128 stands for zero in the data rows.
Here are some points, one per row:
127 153 155 74 99 124 113 134 63 77 104 106 123 155 160 108 142 145 134 95 134 117 146 144 128 127 96 133 132 113 88 102 163 140 118 129 127 123 154 192 130 148 142 99 70 126 86 167 143 105 164 131 140 139 103 88 133 143 112 111 168 97 105 161
149 154 121 162 142 128 109 143 126 110 119 164 158 117 151 123 144 140 142 111 157 143 83 161 114 149 125 127 137 140 137 176 165 133 137 103 100 141 120 151 100 147 151 178 123 143 149 177 108 131 120 114 134 111 106 120 122 103 144 131 122 119 125 118
105 129 128 135 117 115 125 141 133 131 130 141 126 86 107 163 144 142 152 123 105 116 126 122 80 132 117 126 141 77 91 177 138 190 135 141 123 139 161 113 159 136 174 141 100 105 132 135 137 125 146 110 77 125 132 126 169 127 117 124 82 96 134 102
146 128 121 130 123 139 128 141 142 121 143 130 100 117 110 127 122 142 180 177 94 145 137 135 153 113 146 132 122 144 144 149 126 147 158 155 155 147 84 168 147 129 125 135 146 142 137 128 149 132 147 162 94 130 121 124 110 137 136 133 131 138 113 161
129 94 161 115 134 141 146 118 88 149 103 123 105 125 128 148 129 91 149 128 132 119 148 134 107 154 156 160 160 125 126 103 139 160 165 178 113 144 106 78 92 143 140 165 96 148 147 151 122 118 122 141 125 125 142 163 129 106 136 153 133 120 145 126
145 116 135 139 165 148 142 125 126 110 118 160 151 136 134 137 134 146 103 160 139 149 125 121 148 122 133 161 132 134 125 161 118 171 131 167 162 125 144 110 139 135 163 139 147 138 112 105 162 138 128 111 155 159 142 102 159 123 137 125 140 145 124 99
174 176 101 122 145 152 98 99 129 144 111 107 144 107 137 152 154 154 86 112 93 124 138 146 118 130 121 103 133 170 145 126 143 151 139 158 88 76 107 120 150 133 68 95 149 143 113 117 138 73 122 137 130 100 73 78 85 132 138 124 97 123 118 148
137 93 130 99 117 145 127 127 140 109 165 177 114 106 153 122 54 163 82 134 107 127 128 159 122 102 136 165 117 120 108 106 74 144 147 125 116 130 94 133 140 128 161 175 98 121 113 118 142 124 96 122 133 179 126 107 131 117 125 142 159 139 120 117
129 139 137 86 166 164 112 120 131 158 157 135 126 140 137 154 105 150 114 140 80 133 126 153 108 145 127 119 131 140 134 131 157 115 140 135 93 134 151 102 112 140 152 102 89 156 180 114 110 123 160 77 135 114 152 119 80 100 118 98 133 111 112 123
124 144 96 166 112 122 141 100 128 104 160 126 135 144 117 127 112 120 148 146 94 93 166 108 59 110 136 109 128 125 151 143 131 158 108 117 106 143 115 135 107 52 101 131 109 148 161 80 157 156 136 82 105 134 124 153 140 128 153 84 151 159 105 115
149 133 104 115 159 115 77 97 176 130 96 156 105 129 115 122 173 171 128 87 146 129 138 173 141 114 117 134 95 116 146 89 153 137 100 127 131 172 165 114 90 116 106 95 143 151 129 118 149 111 135 103 127 117 91 122 118 152 78 140 134 152 126 116
124 114 123 98 119 99 134 150 135 127 131 104 176 126 139 102 137 128 101 134 163 124 125 109 111 161 117 115 83 148 100 130 146 123 119 143 134 111 125 134 128 146 142 119 156 160 115 136 112 118 132 146 126 148 186 143 132 110 131 178 155 160 114 136
113 129 179 106 70 135 143 107 170 129 136 86 132 153 130 133 137 109 111 133 152 96 99 102 135 88 101 118 101 132 157 104 138 116 137 131 113 147 104 127 97 125 134 100 174 125 146 102 112 145 134 124 131 144 125 139 169 148 90 153 72 109 68 108
145 148 139 147 142 120 150 139 140 155 151 186 145 102 125 129 131 136 123 166 111 153 147 138 152 110 148 128 132 138 139 134 142 110 129 128 150 135 70 154 149 136 155 109 73 150 120 146 167 134 116 147 118 136 126 141 124 140 93 148 114 118 139 111
142 147 152 149 151 85 90 104 113 104 172 93 150 120 123 140 118 149 86 161 120 140 121 105 121 144 81 160 140 141 120 134 91 118 136 135 103 85 139 121 147 126 137 139 143 102 145 178 129 169 100 121 113 163 115 72 136 141 115 132 145 157 132 161
127 104 126 122 157 138 117 137 117 160 107 144 101 140 138 139 167 157 106 155 102 141 148 156 133 144 72 127 130 110 176 123 98 159 108 80 95 139 150 138 106 128 97 108 166 152 117 118 106 114 158 116 110 82 168 112 98 100 100 149 129 122 105 70
92 102 103 128 103 123 117 132 127 110 129 150 159 121 150 174 170 124 100 148 117 97 119 77 95 80 134 133 164 125 62 109 153 89 98 163 131 173 138 121 109 109 133 129 168 106 128 112 101 121 131 173 146 113 102 130 90 144 134 130 142 85 161 107
130 135 160 160 110 138 136 138 140 146 124 96 85 114 135 84 119 72 134 116 120 98 174 162 146 132 141 134 160 121 145 141 160 138 117 132 112 133 144 104 151 123 156 132 112 132 124 94 78 137 62 146 123 125 129 126 141 139 163 129 158 139 157 94
90 108 139 125 94 100 81 105 106 97 81 137 102 138 139 59 113 99 96 104 75 127 88 84 116 110 135 85 97 155 177 116 143 103 129 104 157 59 142 134 110 139 172 137 149 70 131 101 114 112 157 142 162 87 101 131 137 166 95 169 107 106 162 138
136 95 100 144 133 128 104 116 97 129 121 140 137 177 94 129 157 119 150 151 144 100 164 129 93 77 131 118 143 149 121 158 114 110 92 137 144 162 130 116 140 102 82 138 162 92 136 113 119 120 135 122 157 146 111 115 94 100 141 138 83 75 123 110
116 84 150 156 148 105 105 147 111 120 113 95 139 85 136 137 139 135 113 88 164 142 90 146 99 145 175 92 126 127 85 135 97 99 120 127 162 112 98 137 130 131 127 115 122 81 122 141 141 111 160 145 77 94 162 91 113 172 157 144 127 144 87 139
143 146 126 135 145 150 144 124 145 125 145 165 135 149 138 99 155 138 143 145 118 152 139 178 142 120 138 155 136 93 145 147 153 118 134 130 129 120 120 128 142 132 128 118 169 148 138 148 134 141 162 144 127 161 150 145 161 162 167 149 151 122 134 161
91 129 110 103 103 147 165 88 147 143 87 106 109 130 104 122 124 116 105 137 137 152 77 136 118 126 157 137 92 177 146 99 117 157 105 80 105 128 115 130 159 151 143 157 154 163 102 130 149 116 121 139 144 150 168 112 124 119 101 125 127 87 132 134
131 106 151 133 126 155 143 134 164 169 136 139 147 154 157 144 126 154 150 117 167 155 155 112 104 154 159 108 127 123 121 109 121 146 145 152 126 132 127 161 141 103 123 162 144 118 100 162 94 134 118 121 162 131 145 137 139 109 133 119 96 126 164 149
148 140 145 110 157 112 131 132 126 90 149 100 98 117 128 131 152 126 100 157 157 139 126 157 152 155 138 110 136 98 109 117 130 161 163 112 90 155 112 141 144 120 156 90 106 112 87 103 145 140 175 139 154 107 93 190 126 128 104 148 153 117 145 171
154 130 133 111 99 142 142 186 127 149 142 121 117 149 169 67 153 73 148 150 106 119 74 92 151 160 113 151 89 149 109 99 132 153 125 95 142 148 139 141 111 78 104 103 105 90 131 115 115 136 68 87 143 167 133 136 126 135 161 136 115 149 98 158
153 115 76 107 143 112 125 111 124 162 116 155 166 144 95 91 132 68 145 155 154 67 130 132 134 111 116 131 154 142 114 177 100 98 100 112 128 141 108 125 75 120 117 113 124 123 104 114 68 106 165 152 150 136 127 102 153 122 94 39 130 153 142 126
154 120 139 154 76 140 120 132 163 160 146 118 137 126 91 156 130 148 148 137 127 177 116 106 136 135 159 147 143 90 154 160 123 134 106 140 104 120 172 114 111 155 125 131 113 134 126 123 129 147 127 138 141 170 114 147 117 160 98 130 140 140 138 136
135 179 119 134 131 113 148 109 101 129 136 116 137 157 146 132 144 163 126 117 141 157 130 148 143 146 123 151 167 129 111 129 131 136 106 107 143 167 126 168 145 154 146 128 120 94 129 116 129 111 151 124 154 153 129 166 146 119 143 135 63 155 115 160
139 145 109 156 138 155 158 181 155 141 150 114 119 137 77 146 97 114 152 118 126 107 139 132 130 131 132 124 111 136 119 91 146 149 110 128 93 135 170 99 101 131 131 123 113 133 114 127 73 131 111 136 148 120 138 137 135 160 152 169 140 138 152 92
132 113 133 142 143 124 103 160 112 112 109 138 125 129 135 152 142 138 114 92 164 122 123 97 120 147 106 84 128 163 164 116 109 126 113 140 157 81 119 125 145 163 105 126 131 97 103 145 93 121 151 53 87 111 108 174 122 168 119 127 158 126 82 146
151 145 108 140 136 150 131 135 98 115 126 121 110 149 148 143 117 134 159 104 132 125 128 92 148 132 168 167 130 122 122 122 116 101 158 161 115 96 146 175 162 130 137 97 97 150 155 120 130 115 120 146 124 108 178 111 147 140 92 139 140 147 150 101
136 184 106 134 63 129 133 105 96 143 118 128 81 113 118 163 105 103 144 130 131 130 111 143 156 134 153 130 117 104 114 151 142 118 96 169 105 115 143 74 141 122 100 158 134 117 82 155 173 107 131 132 134 122 136 128 141 116 152 102 123 122 149 105
147 136 109 129 130 136 135 119 119 153 94 116 159 93 129 140 112 108 130 119 111 145 155 91 137 98 133 136 147 95 142 104 66 132 124 99 181 147 125 125 99 96 125 115 128 148 169 145 140 115 127 111 135 118 118 158 114 40 163 128 165 124 145 119
96 106 163 130 110 128 128 28 166 150 103 114 126 158 116 57 99 90 143 132 75 131 104 108 105 87 103 113 115 147 49 102 83 125 138 108 110 128 120 133 139 157 148 151 158 145 117 102 118 126 115 137 124 112 152 159 139 104 122 98 131 112 77 125
125 111 117 124 99 79 169 145 150 107 148 150 91 160 146 134 138 138 111 86 133 127 137 128 159 146 117 109 128 131 141 144 124 121 186 105 131 125 150 88 154 148 113 152 144 132 171 135 138 80 138 131 166 95 138 111 132 145 130 131 153 147 133 126
108 149 120 180 147 166 109 155 96 91 135 114 128 88 116 133 130 104 130 110 132 127 169 123 161 126 133 147 65 115 165 124 144 77 139 114 119 164 106 132 92 143 108 107 124 139 108 157 156 111 115 125 99 153 120 120 118 106 123 106 118 141 126 132
120 115 108 119 103 134 92 130 58 114 120 81 128 130 64 162 81 158 138 132 144 135 108 142 131 121 137 75 161 86 153 64 130 114 122 86 127 129 123 103 110 86 151 119 74 145 151 155 147 124 86 143 138 102 111 171 153 130 188 75 142 137 137 106
84 77 166 119 141 101 176 120 118 109 101 122 97 82 105 112 90 136 96 121 116 108 108 131 140 134 93 122 123 143 136 153 117 95 127 142 139 122 158 141 156 124 96 142 147 143 132 126 126 103 135 66 99 137 119 119 111 150 147 149 98 129 179 135
127 132 146 125 128 130 143 109 143 143 184 108 124 100 182 97 110 142 170 148 157 108 116 105 106 143 153 147 130 153 115 117 149 137 127 75 193 126 158 92 144 148 117 109 138 135 83 131 151 149 111 150 143 139 140 144 116 151 120 116 138 138 122 91
143 91 141 129 140 80 135 142 163 149 134 132 128 141 142 167 141 132 121 104 116 123 129 142 186 141 112 133 96 164 128 134 127 140 103 135 145 105 120 142 142 151 113 154 133 136 155 167 133 131 113 144 131 118 139 171 150 138 137 130 138 128 127 139
76 121 132 143 142 100 164 128 137 103 142 126 147 144 131 138 130 128 160 132 106 161 131 152 89 77 91 127 124 151 132 139 94 134 158 153 122 127 126 130 141 133 140 84 147 135 117 103 148 163 76 100 111 110 128 125 153 76 131 91 158 155 140 173
134 146 125 112 135 140 125 144 149 122 146 164 117 86 122 118 117 125 122 119 140 157 129 112 152 101 75 125 140 148 146 138 145 112 170 145 165 130 126 120 152 124 108 106 132 131 154 127 150 175 145 176 84 137 139 120 130 131 132 138 102 124 152 143
86 146 150 140 144 169 108 167 140 183 78 145 137 136 140 124 141 127 133 133 141 109 127 151 136 158 143 138 162 74 137 156 128 110 140 134 162 113 138 174 153 133 125 158 122 110 134 147 151 131 118 141 158 146 144 128 98 117 143 121 140 134 113 156
127 152 126 64 172 117 116 166 132 85 99 96 170 142 156 133 90 128 176 98 146 160 138 103 114 138 162 114 129 66 135 99 149 82 125 93 103 92 62 86 153 123 102 165 111 131 143 114 96 184 122 139 123 95 76 79 132 125 93 132 123 145 117 129
118 127 71 137 133 115 154 118 122 121 172 145 142 137 73 115 134 106 90 126 161 81 152 110 156 178 129 128 136 140 103 149 124 100 106 156 137 116 138 138 44 90 106 139 126 89 140 70 105 173 130 141 91 118 109 96 94 111 131 122 65 78 142 116
There is one direction along which these points spread out most. Take the direction at right angles to it along which they spread out most. Then take the direction at right angles to both along which they spread out most. Go by this last direction. How far along it is each point below, from 0 to 99? The average is 50, and the first point in the table lies past the average. One standard deviation of the points above along it is 16.
136 95 100 144 133 128 104 116 97 129 121 140 137 177 94 129 157 119 150 151 144 100 164 129 93 77 131 118 143 149 121 158 114 110 92 137 144 162 130 116 140 102 82 138 162 92 136 113 119 120 135 122 157 146 111 115 94 100 141 138 83 75 123 110 61
145 116 135 139 165 148 142 125 126 110 118 160 151 136 134 137 134 146 103 160 139 149 125 121 148 122 133 161 132 134 125 161 118 171 131 167 162 125 144 110 139 135 163 139 147 138 112 105 162 138 128 111 155 159 142 102 159 123 137 125 140 145 124 99 37
92 102 103 128 103 123 117 132 127 110 129 150 159 121 150 174 170 124 100 148 117 97 119 77 95 80 134 133 164 125 62 109 153 89 98 163 131 173 138 121 109 109 133 129 168 106 128 112 101 121 131 173 146 113 102 130 90 144 134 130 142 85 161 107 59
86 146 150 140 144 169 108 167 140 183 78 145 137 136 140 124 141 127 133 133 141 109 127 151 136 158 143 138 162 74 137 156 128 110 140 134 162 113 138 174 153 133 125 158 122 110 134 147 151 131 118 141 158 146 144 128 98 117 143 121 140 134 113 156 52
147 136 109 129 130 136 135 119 119 153 94 116 159 93 129 140 112 108 130 119 111 145 155 91 137 98 133 136 147 95 142 104 66 132 124 99 181 147 125 125 99 96 125 115 128 148 169 145 140 115 127 111 135 118 118 158 114 40 163 128 165 124 145 119 46
90 108 139 125 94 100 81 105 106 97 81 137 102 138 139 59 113 99 96 104 75 127 88 84 116 110 135 85 97 155 177 116 143 103 129 104 157 59 142 134 110 139 172 137 149 70 131 101 114 112 157 142 162 87 101 131 137 166 95 169 107 106 162 138 54
151 145 108 140 136 150 131 135 98 115 126 121 110 149 148 143 117 134 159 104 132 125 128 92 148 132 168 167 130 122 122 122 116 101 158 161 115 96 146 175 162 130 137 97 97 150 155 120 130 115 120 146 124 108 178 111 147 140 92 139 140 147 150 101 52
120 115 108 119 103 134 92 130 58 114 120 81 128 130 64 162 81 158 138 132 144 135 108 142 131 121 137 75 161 86 153 64 130 114 122 86 127 129 123 103 110 86 151 119 74 145 151 155 147 124 86 143 138 102 111 171 153 130 188 75 142 137 137 106 63
127 104 126 122 157 138 117 137 117 160 107 144 101 140 138 139 167 157 106 155 102 141 148 156 133 144 72 127 130 110 176 123 98 159 108 80 95 139 150 138 106 128 97 108 166 152 117 118 106 114 158 116 110 82 168 112 98 100 100 149 129 122 105 70 60
143 91 141 129 140 80 135 142 163 149 134 132 128 141 142 167 141 132 121 104 116 123 129 142 186 141 112 133 96 164 128 134 127 140 103 135 145 105 120 142 142 151 113 154 133 136 155 167 133 131 113 144 131 118 139 171 150 138 137 130 138 128 127 139 45
124 114 123 98 119 99 134 150 135 127 131 104 176 126 139 102 137 128 101 134 163 124 125 109 111 161 117 115 83 148 100 130 146 123 119 143 134 111 125 134 128 146 142 119 156 160 115 136 112 118 132 146 126 148 186 143 132 110 131 178 155 160 114 136 40
136 184 106 134 63 129 133 105 96 143 118 128 81 113 118 163 105 103 144 130 131 130 111 143 156 134 153 130 117 104 114 151 142 118 96 169 105 115 143 74 141 122 100 158 134 117 82 155 173 107 131 132 134 122 136 128 141 116 152 102 123 122 149 105 51
137 93 130 99 117 145 127 127 140 109 165 177 114 106 153 122 54 163 82 134 107 127 128 159 122 102 136 165 117 120 108 106 74 144 147 125 116 130 94 133 140 128 161 175 98 121 113 118 142 124 96 122 133 179 126 107 131 117 125 142 159 139 120 117 26
118 127 71 137 133 115 154 118 122 121 172 145 142 137 73 115 134 106 90 126 161 81 152 110 156 178 129 128 136 140 103 149 124 100 106 156 137 116 138 138 44 90 106 139 126 89 140 70 105 173 130 141 91 118 109 96 94 111 131 122 65 78 142 116 73
149 154 121 162 142 128 109 143 126 110 119 164 158 117 151 123 144 140 142 111 157 143 83 161 114 149 125 127 137 140 137 176 165 133 137 103 100 141 120 151 100 147 151 178 123 143 149 177 108 131 120 114 134 111 106 120 122 103 144 131 122 119 125 118 64
154 120 139 154 76 140 120 132 163 160 146 118 137 126 91 156 130 148 148 137 127 177 116 106 136 135 159 147 143 90 154 160 123 134 106 140 104 120 172 114 111 155 125 131 113 134 126 123 129 147 127 138 141 170 114 147 117 160 98 130 140 140 138 136 45
